Rotation paths and how fast each direction turns (deg/step)
Each turn is a multiple of 5 degrees from 10 to 175, or 0.
Each row of a path follows its step; steps can be skipped.
Path 1:
step 0: [ 17  20 -27  -4   4   2 -19  -8  32   2  24  -2  -1 -42  -5  15   7  -3
 -39  -1  -2   1  17   4  -1  -6  25 -15 -14 -18 -19 -29   5 -10 -13  -9
   9   5 -28  16  33]
step 2: [-12 -27  -7 -10 -19 -30   9  -5  16 -14  22   2  11 -14   5   2  12   4
  12 -37   9  29 -10 -18  -5 -11   1  -9  18  -2   0 -10  25  46   6  -1
   6  -1 -46   2 -21]
step 3: [  8  20  13 -16 -15  -4  20   1  33   6  11 -13  14 -15   9  -3  32  -6
 -23  18  -8 -11  20  16   4  -9  -5  -4   4 -40  -9 -32  -7   4  33 -15
  -2  26 -26   6  29]
step 4: [-27  23 -22   2  11  14 -12   9  32  14   1  19   5 -23   2  20  19   2
  36   4  15  -6   9 -13 -28 -29   7 -31  -6  28   6 -14   0 -17 -18   2
   0   9 -25   4  31]
step 5: [-15 -21 -36   1  13  -4  -9 -33   9 -13  25  -2   9 -29  14   2  13  26
 -19 -35 -23   8  16 -11   0  -5  17  -8  -3   0 -11   2  37  17  18  22
 -15  15 -19  -8  -7]
step 6: [ 19  -4  18 -20 -18  -4  19  -9  19  -4  30 -16  48 -36 -18 -11  23 -17
   1  -2  31  14   6   4  -6 -27   2   3   4 -23 -13  -2   1  20  14   0
   0 -17 -11   8  24]
step 7: [-11   7  -8  -1   1   4 -11  15  30  -3  42   9  -1   9   9  32   5  -2
  27  20   6  -7  -3  -5 -18  -7 -11 -32   6   5  -7 -32 -14  18  22 -17
  11  32 -41   7  -2]
step 8: [-10   9 -16 -12  -1  -1  31 -23  30   6 -19  16 -18  -9  24  -1  39  12
   5 -28 -18  13   7 -20 -12 -15  16 -14  -1 -12   5   2  37   0   9   5
 -13  30 -16  -2  30]
step 9: [ -8  -5 -10   0 -20   3 -31  10  29  -8   7  -8  34 -61 -19  -7  19   1
 -25 -13  17   0  12  15  -1  -2   7  -2  -9   3 -10 -20  18  -7  -8  16
 -11  -9 -33  10  14]
[  2  -4   1  -6  -6  10  -6  -1   0   4   3  -2   5   0   5  -3   5  -1
   0   0   5  -4 -11   3   5  -6  -1  11   2   0  -2 -11   3 -10  -1   1
   5   1   6  -4   6]	130
[  2 -10  -3   5  -2  -2  -9  12  -2  -5  -1  -4  -2  -8   6   3  -6   4
  -1  -3   6  -1   3  -9  -3   8   0  -3  -1  -3  -5  -8  -2   4  -8  -4
   8   2  -1  -3   2]	160
[ -5   5   6   8   3   5  -5   5   6   8 -11   4  -3  -4  -1 -12  -2   2
   1  -7  -4   2   3   6   2  -3  -8   6   5   1   0  -4  -2   9   1  -1
   0   3  -6  -6   1]	65
[  8   0  -1   0   2   6  -4   1  -4   5   3   8 -16   1   3  -8   2   0
  -5  -2  -1   6   6  -6  -5  -4  -1  -8  -6   7   2  -3   1 -11   1   1
  -3   2  -1   3   6]	95
[-5 11 -3  1  4 -1 -4  3 -2 -6 -9 -7 -6  0  2  8  3 -7  5  2 -3  7  1 -2
  6  2  3  4  3 -6  1 -3  0 -8 -2 11  0  9 -3  7  7]	85
[-7 -4  2  4 -4  1 -4  1  0 -5 -2  3  7 -1 -6 -3  1 -2 12 -3  4  6  3  8
 -1  4 -4 -8  3  7  4 -7  3 -8 -1 -3  1 -5  2 13 -5]	145
Path 2:
step 0: [ 35 -16 -18  -7  25 -11 -12  10 -12   9 -16 -27   7   0 -28  10  -4 -18
  -9 -16 -26 -14  17  11  23   6 -24  -8   1   9  -4 -23  -8   2  -2  18
   8   5   7  -8 -21]
step 2: [ -4  10   5  12   4   1  18 -18   6  -1   4 -10 -12   7  14   6  -3  -3
   7  44   1  11 -11  -7 -16  11  31  30  -5  -3 -24  11  -6 -20  -8 -35
   2 -21  17 -22   2]
step 3: [  1  35 -15  10 -22  -9  16 -14  -2   8   1 -22  -1  12  -3  -5  -2  -3
 -19 -15   0 -13  19  -1  20 -21 -17  40 -25  -7 -18 -11 -16  -2 -27   7
   7   6   0   8 -19]
step 4: [-22 -10  13  -1   2  -7  14  40 -13  12  26   6  -5  30  20  -7   2   4
  19 -36   6 -13  -2  34  12   5 -17 -11  -5   5   3 -12  -9   0   4   8
  -5  12 -21   7 -13]
step 5: [-30 -11  21 -10  41  27  -5   5   8 -11 -33  12 -21  12   2 -13   1 -10
  20   9  -8  -7 -14  -4  19   2  12  -8  12  18 -10   0 -17  -6  19 -19
  -2 -15   4  -6  14]
step 6: [  4  22   5 -13 -14   5 -11 -12   5 -21  -5  33  -5 -15 -24   8   4  -8
  -9   0 -16  24   7 -26  12 -27  -9  30 -23   6  11   3 -10  22  -7 -28
 -12 -14   2   0  11]
step 7: [ 11  -8   8  18  -9  -1  24  24 -13  26  22   9   7  -2  -6   9  18  24
  -2  18   5  14  11   5  -8  -2  -8  13 -30  -4  23  20   6   2   3  13
 -32   1  -1  35 -16]
step 8: [  2   5   7   1   5  20  -2  11  10  19 -14 -24  13 -18  18 -26  -3  26
   4   3   4 -15 -14 -13  18   1  -3 -37   3  14 -11   2 -16 -33   9  34
 -15 -11  11  11  -7]
step 10: [  2 -24  -7   2  10  -3   1  14 -21 -15  -6  26 -10 -19  20  -1   0 -14
  -3  26  17  -1  34  -3 -26   0   9  26   7 -35   9  10   7  28   9  -6
  11   7   3  16  -8]
[  0  -8   2   0   1  -6 -10   0   5   3  -4  -1  -6   7   7  -2   6  -5
   8  -5   1  -2  -4  -9  -1  -3  -7   8   3  -4   2  -5  -3   6  11   5
   4   4   0  -3  -3]	70
[  7  -5 -11  -5   5  -2   0  -8  -5   0   7  -4   8   6   1   6  -6   1
   2  -5   9  -5   0  -3   3   3   1   4   4   2   0  -3  11  -3   3  -6
   6  -4   6   2   4]	25
[-1  2  5 -8 -7  8  8 -1  9  0 -6 -8 -2  3  7  3 -2 -4  2  8 -5 -3 -5 -5
  4 11 -6 -1  9 -5  3  1  1 -4  0 -3 -4 -4  7  3  3]	120
[  5   2   1   0  -1  -2  -5   2   3  -4  11  -1  -5   0   7   4   0   4
  -5  -8   2   1   0   4  -5   8  -2   5   2   6  12   5  -9  -2  -1   0
  -7  -4  -1 -10   8]	145
[  3   1   6   2  -6  -2   6  -3  -2  -2  -6  -2   1  -1   2  -7   6   2
  -7  -1   4   7  -1  -5  -9   5   5   7  -9   5   2  -6   3   5   4 -12
   0   8  10   3   2]	85
[-5  5 14  1  1 -7  4 10  7 -4  9 -1  8  3 -1  7 -3  1 -1  3  3  3  9  0
  1 -1  5  2  8  2  2  2  5  5  8  4  5  1  2  2 -3]	125
Path 3:
step 0: [-27   1 -12   1   3   6 -16  12 -18   1 -35 -23   1  12 -20   5  -7  21
  21   3   6 -14   5 -15  23  -4 -10 -34  -2 -15  24  27   3  -3   6   5
  11 -12  11 -22 -31]
step 1: [ -2 -15  31 -19 -28  -4   1  13  17   3  -6   1   3  26  14  15 -13  15
  39 -13 -10  22  10 -19  17 -16  12 -24  -9 -24  10 -10  11 -12  -6 -23
 -19   6  -7  -4 -13]
step 2: [  6  17 -24  18  20   5   7  -3 -19   6 -11   5   2  22  11  19 -37   0
 -11 -17  -5  -1  15   2  29   3  13 -42 -12 -22  29   0   7   9 -19  -6
 -13 -11  -1  -9 -13]
step 3: [ 10 -15   7   0  -3 -13   2  -3   3  23 -36 -10 -35  -7  -3  28  -5  23
  21 -15  12   4  13 -14  14 -18  18 -23 -11 -18 -23  14  17   9   0   6
  19   3 -11 -16 -26]
step 4: [-23  32   4   6 -23   4   6  11  19  -2 -22 -13   5   1  -7  17 -24 -13
  30 -21  -5 -15  -1  -6   3   7   3 -51 -11 -14   6 -17 -21  -3 -10 -10
  -6   0   7 -11 -16]
step 5: [ -4 -16  12  17  -7  -1 -20  17 -17 -12 -15 -16  15  15  10  23 -12   4
   6  20  -6  -1  21 -32  17  -7  10 -35 -20 -30   9   8  31   8  -9   9
  12 -15 -16   8  -6]
step 6: [-16   4  -7 -12 -11   9 -14  -9 -27   1 -23  -5 -10  -7   6   6 -30  31
  32  -9  12  20  11  -1  31 -18   5 -24  -9  -9  14  -8  -7   0   4  -1
 -25  21   8 -16 -30]
step 9: [  3 -13   3  29   9  10   5   9   1  -6 -31  -7 -18 -18 -18  21  -7   8
  37  11 -15   9  -2   7  27   7  14 -43 -22 -16   6   4 -11   6  -5  -2
   9  -9   8 -10 -23]
step 10: [-14   8  10  -9 -14   9   2   8  -8   2 -36 -11  23  15  13  16 -30   5
  25 -15  19 -17  -6 -37  18   0   7 -12 -11 -40 -12 -17   5 -12   0 -11
   9   8 -12  -1  -5]
[ -4  -2  10  -8 -11   7   4  -3  -1   2   2   1  -2  -5   6  -1  -6   1
  -2  -8   5   1   4   1  -4  -6   3   8  -4  -3  -5  -4   7  -6   1   1
   2  10  -8   4  -3]	160
[ 1  9  1  6  1  0 -3  4  5  0  6  3 -2  4  9  9 -2 -7 -8  3  0 -2 -9 -6
 -3  0  2  0  1 -3  8 -1 12  3  0  1 -6  4  2 12 -1]	120
[  1  -3   0  -6   7   0   8   1   2   5  -1   6 -10   7  -3  -6   0   0
  -5   0  -7   6   1   7   0   3   4   4   4 -12   6   8   1  -6  -1 -10
  -6   0   0   0  -6]	60
[ 1 -7 -2  1 -1  2 -7  2  9  1 -6 -6 -4  1  4  2 -3 -5  4  6  5  8 -3  9
 -1 -1 -6 -1  1 11 -6  7  5  2  6 -5 -9  6 -3 -5 -6]	135
[  7  -8  -6   0  -8  -2   5   7  -4   1   2  -2   3   5 -13  -3   3   1
  -8  -2   4   5 -12   0  -4   3   0  -4  -2   0  -1  -6   1  -1  -4  10
  -5   7  -3  -1  -1]	0
[ -2   3   0 -10  -2   7   2  12  10  -5   3  -1   3   5  -1  -7   3  -4
   3  -1  -8  -2   7   2   4  -1  10  -3   6   9  -2   2   5   2  -1  10
   2  -4   1   3  -4]	100
